In the rows, zero is written as 128.
One turn sends every row of this set to another row. A few are shown first. Where does it send the rows asked after them?
Fud: [118 128 143 146 122 166 117 122 156 150 119 120 150 102  97 150 146 112
 113 129 114 144 181 122 130 133 147 133 146 109 137 149 118 129]
bevuk: [113 136 130 159 102 142 111 124 166 161 117 122 157  98 105 148 146 126
 106 131 123 143 167 111 130 151 134 128 134 106 131 127 114 130]
Depo: [133 139 154 153 110 150 117 116 151 159 116 121 144 101  97 151 162 119
 119 123 132 134 173 106 138 148 142 113 146 113 154 124 110 118]
Geb: [139 125 166 169 117 106 118 101 151 145 140 147 123 110 100 124 125 104
 142 145 123 104 106 127 105 142 155 122 128 152 148 117 148 122]
Zerak: [126 130 136 127 131 152 155 148 123 155 118 120 131 101 109 154 137 106
 107 128 104  99 164 105 118 129 160 141 104 137 127 148 159 116]
Dama: [126 145 142 155 142 105 133 112 157 142 137 143 119  93 130 108 120 111
 133 141 118 113 108 115 125 140 143 149 132 141 137 120 152 112]
nof: [137 142 156 152 158 118 141 106 148 150 148 133 106 107 114 110 114 119
 142 138 116 103 137 113 113 145 148 147 144 141 138 123 141 112]
kes: [126 121 133 164 111 155 139 107 143 153 116  97 112 137  87 124 144 138
 148 159 122 136 118 106  99 118 146 144 127 122 131 119 103 115]
Deki: [124 129 149 123 130 143 137 128 120 159 106 128 120  97  92 155 154 111
 108 134 111  81 141  97 108 138 164 147 105 130 145 131 159 128]
lonib: [131 141 148 150  96 123 126 122 146 149 145 150 154 109 136 167 138 113
 155 127 143 114 119 106 124 120 117 139 159 140 113 144 135 125]
Soko: [137 125 163 166  87 110 117 113 128 146 141 143 133 107 104 160 153 115
 155 156 151  96 127 111 121 126 127 115 151 154 123 138 147 135]
vaf: [136 113 131 133 105 145 170 163 126 153 143 132 109 111 107 149 157 107
 155 155 115 130 139  94 109 116 119 140 124 148 119 147 129 137]
zomer: [130 136 135 144  92 149 122 137 121 164 101 125 137  99 103 137 171 108
 108 144 116 102 146 106 117 143 169 114  97 149 129 135 154 108]
Laki: [110 127 122 175 123 147 131 108 157 161 121 118 116 119 104 119 133 140
 140 153 132 149 114 111  94 127 148 153 115 115 115 119 116 124]
ner: [110 111 146 131 111 126 133  96 133 181  94 143 112 121 137 157 133  89
 140 138 120 106 169  95 113 123 141 133 117 137 122 118 131 159]
Tiz: [ 94 123 125 115 107 125 134 121 154 137 124 148  99 127 121 153 136  80
 141 167 135 119 160 139 111 127 144 136 140 147 142 128 134 147]
lede: [111 127 138 145 118 116 134 117 143 155  98 150 117 117 143 112 129  67
 142 145 113 142 160  97 129 118 141 135 130 143 129 106 119 128]
didu: [140 133 153 140 139 125 144 118 136 130 125 135 119  95 105  95 117 102
 134 149 121 105 117 107 120 142 149 137 136 145 146 109 149 107]
dibit: [122 111 139 138 101 146 153 150 131 148 138 126 100 111  74 169 164  99
 144 159 125 139 125 112 102 124 122 140 131 158 122 131 127 128]
keruk: [123 113 143 162 138 162 130 108 157 163 126 119 106 127  91 122 130 128
 146 150 116 143 136 111  99 130 149 161 120 115 124 132 101 133]
vezip: [141 136 154 145 112 127 137 116 134 149 158 135 141 114 130 145 145 118
 160 134 133 112 140 102 124 113 125 135 183 135 127 151 137 132]
kalo: [100 133 107 134 105 135 126 107 137 155 111 115 112 139 135 120 140 102
 140 171 143 113 161 114 117 110 165 142 135 119 126 123 136 137]
Pifug: [117 128 134 132 111 118 133 101 135 168 125 138 128 153 136 156 120  71
 140 138 138 131 146 123  98 117 148 133 128 138 116 140 127  99]
bidiz: [144 124 171 149  95 135 125 122 131 146 140 135 153 121 118 158 135 101
 141 112 146 118 125 102 130 115 134 132 172 141 127 139 139 122]
vula: [120 131 121 136 109 103 135 112 139 182 125 119 110 136 122 143 141  90
 122 152 129 138 185 118 105 148 131 109 129 124 131 122 125 115]
ponel: [108 129 146 166  84 149 106 121 152 143 104 130 157 111  89 131 155 117
 106 147 120 133 152 117 126 136 169 122 126 133 140 133 110 106]
val: [134 121 143 152  81 123 134 154 124 152 113 139 107 110  95 152 180 115
 136 163 119 112 130  93  99 128 130 110 119 153 116 134 149 133]
Moz: [114 128 128 124 118 142 141 127 138 167 108 124 133  86 117 159 145 122
 100 131 111  94 144 107 120 144 152 137  94 134 127 141 164 132]
Feluk: [113 120 123 136  97 135 162 159 139 149 132 142 107 104 109 168 158 119
 141 149 122 134 122 114  93 130 113 134 115 155 119 141 134 139]
refon: [118 113 153 172 109 149 120  95 164 148 112 144 128 118  81 121 132 118
 140 159 123 136 111 112  95 125 168 125 115 136 126 116 115 113]

zomer turns into ponel
Moz turns into bevuk
Where do these go?
vaf turns into Zerak
Pifug turns into Tiz
dibit turns into Deki

One turn sends every row of this set to another row. A few are shown first. Where does it send the rows asked after them?
dera: [127 125 135 101 143  98 154  89  94 151 123 174 118 133 149 140 149 104
 155 136]
gak: [148 119 113 148 180  91 145 107 111 111 108 136 107 110 132  88 133 120
 156 104]
mep: [112 109 135 142 159 105 129 108 107 140 116 148 114 134 153  81 133 106
 134 124]
tumid: [126 123 157 114 173 113 156 111  94 142  91 139 110 118 134 132 178 127
 145 112]
Gite: [154 132 112  98 156  95 180  91 106  85 109 132 119 107 135 123 155 112
 132 108]
bev: [123  90  97 112 135  91 151  80 118 113 127 131 157 127 153 129 141 131
 131 118]
luba: [127 126 115 136 159 101 163 118 100 156  77 155 120 127 110 138 153 115
 142 108]
zeko: [141 126 161 115 178 113 137  98 101 139  99 133 120 103 158 128 168 129
 147 104]
kaz: [125 120 114 104 177 110 160  99 108  93 114 115 141 119 152 117 138  93
 114 112]
zukul: [133 110 103  93 146 109 139 100 106 104  97 134 133 109 131 109 147 149
 106 101]
duri: [134 122 103 142 175  86 177 113 120 142  99 155 146 118 121 136 147 110
 159 103]
Ruzo: [111 102 120 124 190 128 127 111  81 136 111 144 143 111 161 124 150 107
 139  98]
mekom: [131 103  97  93 138  96 164  67 106 102 127 147 145 122 152 123 147 128
 122 122]
buked: [142 111 122 121 171 107 171  89  82 124 117 157 131 100 155 136 182 122
 168 102]
dirot: [108  96 116 128 181 133 140 117  92 129 102 141 148 121 170 119 148 112
 140 110]
gifo: [144 126 129 132 134  88 150 107 111 132 110 166  99 115 138  82 152 134
 154 116]
zoga: [125  89 115 108 159 113 152  72  87 104 104 125 113 134 129 124 156 120
 109 120]
Napi: [133 131 140 101 160 109 117 102 111 148 118 156 142 106 175 124 135 119
 143 112]
Lumef: [150 135 128 112 147  95 176 101 123 115 123 126 147 111 161 100 142 141
 124 110]
vav: [142 128 101  92 147 103 143 101  99  99 110 142 110 120 131 117 119  95
 117 113]
Kibel: [142 111 110 149 178  87 148  90 107 115 124 144 108 125 141  94 124 101
 159 120]
Doba: [122 134 107 131 160  96 173 121 119 153  92 155 160 116 134 134 153 124
 147 106]
Sur: [134 122 100 139 168  90 159 120 112 147  92 164 128 124 110 134 133 106
 152 104]
bul: [122 105 109 101 157 109 153  75  85  90 104 127 132 139 142 132 157 111
 115 115]
los: [128 117 101  92 147 111 135  97  92  93  89 134 129 124 132 122 148 128
 109 100]
kapu: [145 107 118 125 160 111 181  97  89 116 103 158 125 109 155 130 182 133
 171 110]
Gutal: [138 122 120 119 158  88 141  84  96 172  99 160 107 126 134 103 142 133
 124  89]
ziz: [135 120  95  88 138  97 159  79  98  88 111 143 146 124 148 129 155 128
 125 110]
sev: [112 119 108 135 160  98 167 102 104 161 102 160 143 139 133 143 141  95
 144 125]
Poga: [156 127 135 116 143 104 152 104  97 122  99 127  91 126 125 102 136 130
 114 110]
gaf: [138 111  98 109 137 117 132 114  84 133 103 184 113 120 147 121 131 118
 152 114]
bubol: [122 114 104 145 182  93 162 114 114 148 101 153 144 131 123 136 134  95
 147 109]
buvas: [142 118 101 105 146 109 127 108  79 139 113 183 117 105 143 126 139 118
 154 100]
ruku: [125 115 141 145 165  93 170  95 120 125 123 142 132 118 163  86 167 125
 154 121]
Bom: [143 120 105 145 175  84 149 102 121 112 125 144 131 109 151  87 126 118
 160 111]
Dov: [141 125 122 120 165  81 172  75 111 162 111 153 138 116 154 107 162 143
 136  89]
Bepup: [118 109 125 128 179  93 151  72 100 171 115 146 134 138 157 108 144 116
 120 100]
Puvof: [114 136 133  98 160 110 136 126 116 150 109 155 155 109 161 120 146 128
 139 112]
Tilin: [131 112 131 120 152 103 160  81 101 126 134 127 124 145 159 109 121  98
 115 134]
Mobas: [138  98 105 114 139  98 143 103 116 109  95 121 132 111 127 120 155 157
 126  97]
Til: [150 125 148 107 151 100 139  77  93 145 119 164 105 119 157 137 151 111
 158 124]
Leb: [129  79 110 121 141 100 141  77  94 115 107 125 108 141 123 133 146 121
 125 119]

dirot turns into kapu
Bom turns into gak
zeko turns into Til
Where do these go?
ruku turns into gifo
zukul turns into zoga
tumid turns into dera
bul turns into ziz
Gutal turns into Bepup
Sur turns into bubol
Poga turns into Tilin
buked turns into buvas
vav turns into kaz
luba turns into sev
bev turns into Mobas

